In the rows, zero is written as 100.
A single turn carries every row of the set below to another of its rows. Some are shown first; where does it send the rows asked next?
J_730: [79,79,110,89,89,115,105,103,132,92,116,76,112,115,115]
J_363: [91,66,137,120,81,97,134,103,113,112,75,111,78,100,96]
J_585: [90,87,100,68,90,124,83,92,98,141,104,138,96,131,82]
J_375: [79,87,115,122,82,104,146,98,114,112,76,114,93,115,74]
J_542: [100,76,118,136,82,98,128,101,107,117,74,102,88,116,78]
J_825: [105,78,79,89,78,85,78,68,108,100,105,123,90,132,99]
J_244: [86,98,115,77,90,146,108,105,114,123,73,119,108,133,94]
J_271: [77,69,135,126,83,94,129,107,107,120,90,120,90,102,92]
J_618: [104,80,122,135,79,92,129,94,111,114,71,111,94,107,87]
J_989: [72,81,123,133,78,108,134,101,101,108,79,109,99,125,95]
J_972: [82,90,83,65,87,77,115,77,124,96,110,114,106,108,105]
J_566: [91,83,110,51,88,137,90,92,106,120,89,128,84,133,107]
J_664: [99,69,90,67,78,94,89,74,114,90,98,115,68,121,115]
J_516: [111,78,106,76,85,127,65,93,97,134,94,121,90,134,92]
J_44: [74,70,127,127,86,97,132,111,103,120,98,113,87,109,82]
J_525: [81,65,95,77,89,70,92,92,111,116,129,111,95,103,102]
J_289: [105,96,106,88,96,128,95,106,114,145,79,119,105,124,65]
J_214: [98,72,95,65,82,84,100,87,119,90,101,97,87,112,129]
J_545: [78,78,95,91,76,87,86,85,104,92,115,107,114,130,126]
J_518: [88,60,93,71,84,85,81,84,107,114,124,128,75,116,98]
J_659: [80,79,85,66,82,94,100,70,117,97,113,134,89,125,100]
J_966: [71,80,133,132,80,102,130,100,105,106,83,123,104,115,97]
J_895: [109,85,123,87,93,140,89,108,109,128,69,105,99,134,99]
J_758: [101,92,97,55,93,127,97,86,114,130,88,130,84,127,84]
J_76: [102,92,100,72,83,137,83,84,100,118,82,124,101,145,106]
J_578: [89,85,122,67,100,138,106,114,115,142,83,118,91,118,82]
J_798: [80,99,123,86,117,86,115,120,81,101,84,111,73,112,106]
J_348: [111,76,81,93,84,71,85,81,112,106,113,105,102,116,101]
J_601: [102,99,114,104,114,79,100,115,83,103,76,104,75,119,98]
J_921: [76,105,118,100,118,78,106,116,77,109,98,119,90,122,96]
J_583: [97,112,104,94,118,75,117,107,90,102,77,113,86,118,84]
J_362: [84,69,129,121,85,103,137,110,110,107,75,101,76,107,93]
J_773: [97,85,95,82,92,103,115,97,147,98,110,79,100,101,98]
J_655: [82,116,112,103,112,88,111,107,80,91,78,115,92,126,102]
J_107: [81,70,97,78,76,96,81,77,97,93,114,123,90,136,121]
J_943: [98,71,103,97,92,97,89,106,134,115,123,81,107,105,91]
J_648: [74,88,94,89,93,104,110,98,136,108,125,95,119,108,84]
J_142: [97,88,92,107,86,106,94,97,134,95,112,80,122,120,96]
J_277: [84,88,120,126,79,97,142,92,114,108,76,124,99,108,83]
J_912: [88,86,122,95,93,137,81,111,96,142,88,116,112,137,84]

J_972 goes to J_545
J_989 goes to J_44
Now these:
J_289 goes to J_244
J_659 goes to J_107
J_773 goes to J_142
J_271 goes to J_363
J_585 goes to J_566
J_798 goes to J_601

A single turn carries every row of the set below to another of its rows. Some are shown first; where does it send the rows asked next?
J_764: [102,100,87,102,139,93,92,90,52,113,105,86,101,75,97,122,105,84,77,90,88,103,112,87,109,77,103,85,76,83,87,106,83,87,94,83,88,99,119,93,125,106,85,117,109,92,105,94,125,98,71,101,104,116,69,122,91,77,69,123,95,90,61,114,110,107,114,92]
J_449: [106,116,102,68,109,101,95,87,118,74,131,107,103,118,103,112,106,84,104,91,86,117,113,107,71,100,131,99,93,84,100,98,98,84,91,105,78,94,100,87,100,120,104,72,96,117,141,96,148,110,101,100,108,70,97,109,108,100,113,85,102,121,84,112,127,107,92,104]
J_70: [116,94,107,86,73,92,90,79,72,108,78,98,83,120,119,104,85,102,115,101,76,124,125,85,118,141,81,100,76,110,95,94,99,97,86,125,133,98,116,97,77,97,113,110,82,82,80,107,76,91,105,107,86,116,106,101,95,120,141,87,92,105,93,79,100,115,114,92]
J_536: [78,115,95,91,92,125,117,116,110,88,102,103,123,80,101,114,94,106,91,90,116,112,129,113,82,70,79,129,95,76,93,111,101,76,83,55,84,93,107,105,118,113,112,99,96,109,100,85,130,113,106,118,126,76,74,102,110,99,89,114,91,77,111,123,92,100,92,106]
J_22: [102,104,97,77,112,99,96,85,113,77,136,105,109,106,101,131,92,94,106,74,115,109,119,105,80,93,125,102,82,98,96,111,104,84,105,98,84,99,101,89,115,122,98,82,83,114,136,89,135,121,95,98,109,74,88,110,120,95,124,102,89,118,87,107,132,117,107,103]
J_957: [104,85,112,95,94,129,99,105,83,93,43,85,83,89,128,104,91,116,112,98,88,123,118,83,116,113,75,124,86,108,83,88,92,96,100,107,124,83,119,99,74,85,117,125,81,78,71,97,63,92,89,99,78,118,100,91,87,119,98,89,96,88,100,81,89,116,98,105]
J_86: [107,89,92,98,129,89,92,85,87,114,90,89,94,83,101,104,109,65,72,95,81,101,120,97,100,71,116,83,87,84,96,99,98,94,113,77,87,104,104,84,116,105,81,110,129,107,103,85,147,78,85,112,96,113,92,131,86,86,66,127,96,91,58,105,103,104,99,90]
J_983: [115,96,104,74,92,102,96,81,81,102,78,89,75,117,117,98,81,96,109,88,80,123,138,79,127,129,96,98,82,123,91,105,89,95,97,118,133,84,108,94,75,95,110,122,75,80,67,96,72,96,96,109,79,117,91,98,102,117,135,85,89,97,87,75,94,114,120,98]
J_181: [114,139,95,88,136,98,116,109,84,78,90,109,103,78,89,107,124,110,86,122,78,97,75,112,80,105,110,83,93,89,116,107,80,73,87,104,99,105,91,116,99,93,93,95,134,112,141,92,134,114,107,106,84,99,78,124,108,91,61,106,111,83,109,99,99,83,120,86]
J_695: [98,106,103,97,140,87,86,91,69,105,103,82,91,87,105,103,106,74,71,109,73,108,90,80,103,78,120,82,86,80,89,92,81,84,89,92,85,93,113,90,105,107,92,112,123,89,113,96,140,88,74,112,107,103,73,128,93,75,66,109,107,90,58,116,105,102,108,98]
J_372: [112,90,115,95,75,85,100,87,90,90,74,93,79,102,119,102,79,125,113,121,98,106,93,89,111,144,90,91,82,121,106,91,95,98,108,113,141,102,102,110,67,85,113,108,95,70,96,107,73,102,103,104,81,106,110,109,101,112,136,87,94,97,125,86,100,107,127,104]
J_120: [124,103,109,69,81,115,117,101,109,90,51,96,84,102,108,91,81,119,116,115,99,101,120,99,113,130,85,104,112,109,96,98,80,95,109,85,138,84,110,100,74,91,112,105,88,68,73,111,66,117,109,99,92,114,102,94,83,119,106,81,94,80,120,82,85,106,113,98]
J_964: [120,131,94,92,136,93,123,104,84,87,93,114,106,62,82,118,113,111,95,107,107,79,85,117,92,101,107,83,85,90,114,115,83,68,101,93,101,111,96,110,117,96,91,91,128,105,133,99,126,138,114,98,96,115,74,121,109,93,68,112,95,80,107,89,106,96,130,79]
J_888: [122,88,119,88,91,95,107,92,101,90,76,91,64,90,130,99,81,117,121,107,102,110,101,91,109,130,100,94,82,123,99,100,102,86,122,110,134,99,100,112,66,78,112,103,91,72,92,111,71,107,102,99,76,121,103,108,106,122,131,69,90,102,111,83,99,108,127,108]
J_622: [113,101,94,86,105,106,94,76,127,79,123,105,103,104,100,114,110,79,96,88,97,111,138,115,63,89,134,102,96,97,103,97,112,102,115,102,86,96,92,80,100,107,87,85,112,125,146,77,141,101,102,108,102,80,98,116,103,93,114,113,93,109,84,94,128,110,103,106]
J_284: [74,105,99,85,95,112,119,109,121,89,88,102,116,79,98,102,107,89,81,104,108,107,131,113,81,74,98,113,99,75,98,116,109,86,105,58,90,92,94,97,105,113,104,110,118,124,89,73,140,81,112,130,102,64,80,121,112,102,87,119,96,79,109,118,97,91,80,104]
J_387: [99,83,116,103,77,109,89,100,80,97,49,86,89,112,120,99,85,114,103,110,88,123,107,80,121,123,72,113,85,102,87,77,89,101,92,116,125,94,120,95,75,92,120,129,85,76,76,96,68,93,98,109,90,111,112,93,83,111,103,99,101,82,101,74,92,122,108,98]
J_256: [76,123,100,82,97,113,115,110,113,88,103,100,113,89,111,102,97,95,92,103,84,123,115,104,78,80,89,128,101,79,98,112,98,77,71,65,84,81,108,103,101,121,108,94,109,115,96,87,143,91,107,126,127,65,73,113,118,101,86,106,102,82,105,131,86,82,80,101]
J_917: [117,125,92,91,127,99,122,89,89,89,84,115,104,58,83,111,134,101,94,121,92,84,108,122,78,105,118,87,94,82,113,120,98,86,111,100,104,100,90,103,96,93,83,96,147,123,132,86,127,105,121,107,82,99,74,130,108,95,76,119,99,83,106,92,112,84,109,87]
J_85: [113,95,115,84,73,96,108,91,100,100,46,100,88,103,112,102,76,123,122,125,96,101,104,95,119,136,72,107,103,98,97,91,85,97,100,94,136,87,117,102,74,102,116,103,88,74,73,114,71,102,117,101,102,108,118,99,85,119,110,90,96,88,120,85,86,102,101,84]

J_85 goes to J_387
J_449 goes to J_181
J_964 goes to J_536
Now these:
J_120 goes to J_957
J_284 goes to J_86

A single turn carries every row of the set below to another of its rows. Some are shown first; where does it send the rows asked next?
J_208: [137,89,81,86,114,47,132,111,104,106,103,128,106,102,110,109,83,88,114,122,94,107,100,87,112,89,119,97,100,64,87,79,102,94,88,77,117,47,142,98,79,86,114,117,100,79]
J_692: [91,66,97,89,106,81,125,82,115,76,90,138,92,89,133,123,62,108,112,81,101,109,107,111,97,46,88,113,109,71,85,112,125,95,105,99,79,92,66,82,79,99,140,91,82,100]
J_661: [83,120,75,81,114,63,127,90,129,91,64,94,112,113,110,86,107,114,82,118,76,102,61,111,103,68,133,103,120,92,91,107,109,120,75,96,106,66,114,72,82,86,118,121,100,90]
J_42: [99,94,115,88,122,79,109,125,148,100,89,108,111,87,109,102,76,97,79,117,116,98,118,117,97,103,133,104,89,86,109,74,94,123,84,91,70,75,142,104,55,122,131,105,75,93]
J_454: [114,84,82,82,110,71,129,102,127,102,102,104,110,85,113,126,84,76,104,133,97,74,77,116,100,76,104,111,127,84,87,105,120,135,88,105,98,89,46,65,77,121,112,146,83,109]
J_140: [82,81,78,89,110,90,128,108,116,96,79,115,103,78,106,91,69,103,41,108,150,80,88,119,93,76,103,124,92,93,81,98,103,105,99,98,91,40,143,75,69,93,132,127,88,70]
J_464: [88,83,105,95,139,30,132,105,132,93,81,102,105,105,110,131,72,93,87,116,82,103,90,139,98,78,92,110,109,94,82,88,110,115,103,78,98,61,45,63,76,105,137,118,83,87]
J_538: [88,109,77,91,106,64,131,103,132,96,58,103,120,92,136,77,97,98,81,93,89,82,66,124,85,71,124,81,116,68,82,104,91,130,97,71,95,83,110,76,91,92,135,116,106,73]
J_435: [127,76,77,69,129,77,134,132,118,105,99,102,115,99,84,123,81,74,99,130,90,100,103,88,93,53,101,99,103,88,90,94,92,118,78,75,130,53,143,102,72,97,149,128,107,88]
J_948: [99,59,75,95,125,60,125,106,114,95,88,78,94,96,106,106,65,93,107,108,137,107,106,148,94,73,126,101,102,93,85,87,108,114,93,112,100,52,137,55,65,97,129,106,86,80]
J_824: [95,92,74,89,129,122,110,104,121,96,82,174,101,90,104,108,66,100,108,112,136,88,89,149,95,86,75,105,124,88,84,98,106,110,100,87,100,76,104,43,73,105,138,104,85,94]
J_586: [119,75,78,80,118,80,132,132,97,108,84,120,125,87,112,119,80,88,80,111,108,84,99,90,72,70,102,112,95,85,97,111,77,114,95,93,107,78,165,89,71,84,141,152,86,98]
J_144: [102,119,102,90,113,112,134,106,94,107,79,163,103,85,106,102,112,95,93,120,142,113,93,97,102,81,115,107,123,101,81,96,105,110,89,105,108,110,100,89,66,105,122,147,76,95]
J_291: [115,82,111,99,110,88,130,87,136,90,71,136,79,69,114,91,92,104,93,91,103,113,94,121,59,100,97,108,125,95,92,50,91,80,91,95,82,78,95,100,56,78,151,118,87,83]
J_265: [84,90,87,86,90,93,121,104,131,93,81,133,105,81,107,92,71,72,121,111,109,101,109,110,91,71,94,104,126,84,95,88,108,111,99,99,100,69,35,119,70,72,136,95,92,91]
J_845: [115,68,88,81,116,124,139,125,129,90,99,80,106,78,101,98,77,72,54,105,119,76,91,101,93,70,127,111,75,70,104,92,91,111,93,87,98,71,125,91,81,109,137,125,90,98]
J_751: [103,80,119,97,115,71,147,102,129,75,85,133,72,78,109,99,116,105,109,100,110,113,100,115,96,73,120,91,93,107,90,62,114,74,109,57,88,93,116,94,51,109,140,111,96,74]
J_841: [123,67,98,100,135,118,134,81,100,74,96,117,99,119,110,130,89,77,97,94,88,80,77,100,77,33,83,107,129,82,74,81,106,107,91,108,116,76,86,84,84,103,128,111,80,89]
J_333: [89,106,100,94,110,141,120,103,121,101,83,145,102,87,108,119,79,105,86,115,116,100,83,88,82,77,63,112,114,93,87,86,106,105,90,111,94,110,92,114,77,91,149,118,88,87]
J_54: [106,89,99,104,118,56,124,125,137,102,91,134,109,89,122,92,70,109,78,115,92,84,102,122,82,93,108,105,121,119,90,88,120,95,143,87,67,73,75,61,82,107,116,115,95,79]
J_235: [90,88,95,90,129,102,157,95,99,67,77,99,102,116,106,142,106,82,114,96,116,73,86,115,87,52,87,115,108,91,77,116,89,114,87,86,129,69,96,87,57,114,131,138,79,73]
J_468: [92,107,75,86,107,71,142,90,126,79,93,106,105,88,102,88,89,102,81,120,57,112,75,96,99,50,128,84,99,95,90,112,103,107,67,114,102,91,113,56,68,110,113,121,107,86]
J_273: [102,78,103,69,99,80,116,119,130,74,94,124,110,75,104,87,83,91,88,145,116,93,66,109,92,55,95,96,117,125,96,94,108,107,107,89,71,99,65,79,88,128,129,145,92,88]
J_59: [114,85,97,63,133,124,123,104,106,70,69,103,104,96,105,120,52,59,111,99,107,78,95,133,65,82,100,110,101,112,89,85,87,89,79,108,89,71,95,61,71,118,119,101,70,78]
J_514: [106,81,91,115,152,88,121,74,125,105,77,133,93,82,104,137,92,88,106,135,93,90,83,129,88,62,121,125,137,81,79,64,111,90,102,104,103,45,95,79,69,80,150,86,81,65]
J_745: [94,47,101,85,111,74,123,108,123,82,72,125,116,103,92,108,68,79,114,127,87,90,100,109,83,92,105,142,101,101,96,97,75,112,82,119,100,60,94,61,61,135,132,100,52,104]
J_35: [105,90,88,83,110,43,133,109,90,95,78,149,114,86,112,100,82,110,92,124,121,97,81,99,100,79,94,105,90,79,81,86,90,106,90,78,96,54,164,97,69,82,142,128,91,99]
J_630: [91,72,81,84,111,88,119,96,94,84,112,119,124,90,108,133,84,84,94,123,117,87,98,127,126,59,99,75,116,92,105,116,112,129,102,85,136,54,121,59,75,82,106,115,79,73]
J_72: [96,34,81,92,102,77,114,105,115,105,84,157,124,85,100,105,62,87,120,113,134,95,92,102,100,79,90,109,130,89,86,95,110,118,82,109,106,84,97,47,73,144,134,98,84,85]
J_582: [97,82,99,97,115,73,140,88,88,92,106,126,90,86,106,101,69,102,63,92,120,111,81,122,122,94,118,90,104,67,88,103,115,86,80,73,110,31,121,68,70,82,115,120,84,79]
J_123: [113,72,102,91,116,104,132,103,139,62,64,112,102,87,116,104,101,85,106,117,98,81,112,106,74,87,125,121,153,108,108,107,102,100,84,103,88,43,64,84,66,99,159,111,93,85]
J_43: [98,98,86,103,144,84,130,101,117,125,84,112,96,99,101,125,100,71,110,114,95,89,122,128,90,61,139,118,99,90,72,74,106,103,133,94,119,66,100,82,70,87,133,94,79,60]
J_610: [116,96,121,101,88,102,106,107,113,72,117,139,115,107,92,80,90,83,88,110,106,84,103,107,104,81,106,82,90,91,98,112,100,137,85,68,113,70,117,93,78,105,141,139,78,110]
J_210: [118,71,100,87,121,88,112,89,129,80,90,158,102,110,105,94,104,78,95,75,108,107,84,132,105,75,97,98,106,77,125,65,120,99,80,59,91,78,82,72,71,83,123,112,70,94]
J_200: [115,97,92,103,112,109,102,104,138,114,77,114,94,106,79,107,87,57,116,126,89,74,102,125,98,76,109,125,97,98,97,81,151,103,71,90,80,69,94,90,62,87,132,87,80,86]
J_684: [86,59,105,90,93,81,105,123,128,107,80,120,108,104,81,100,79,83,117,115,63,79,105,110,83,102,112,126,119,105,107,95,117,109,104,74,111,64,94,86,64,88,133,99,62,112]
J_976: [93,35,109,74,89,73,89,111,116,108,80,145,108,95,103,94,84,82,108,92,106,106,97,103,100,78,90,93,139,98,108,92,125,108,102,55,113,83,89,77,91,101,139,103,77,81]
J_141: [91,75,103,81,153,87,118,91,112,79,69,144,118,80,110,112,71,99,82,101,105,91,106,111,83,44,121,125,145,110,78,91,126,107,96,128,87,73,86,60,67,107,147,102,84,116]
J_177: [90,108,76,91,101,78,130,107,129,95,83,122,117,64,117,86,78,84,80,120,77,100,84,116,91,48,120,69,92,79,81,110,83,121,86,89,98,106,109,69,79,108,143,104,112,63]
J_304: [109,86,97,89,113,105,136,112,120,101,113,115,85,82,87,110,87,70,67,131,93,102,101,112,129,66,127,87,99,56,79,85,110,119,74,62,127,45,108,89,74,97,124,107,91,107]

J_630 goes to J_610
J_123 goes to J_141
Now these:
J_454 goes to J_273
J_177 goes to J_538
J_845 goes to J_140
J_235 goes to J_144
J_514 goes to J_841
J_976 goes to J_684
J_210 goes to J_200
J_435 goes to J_586

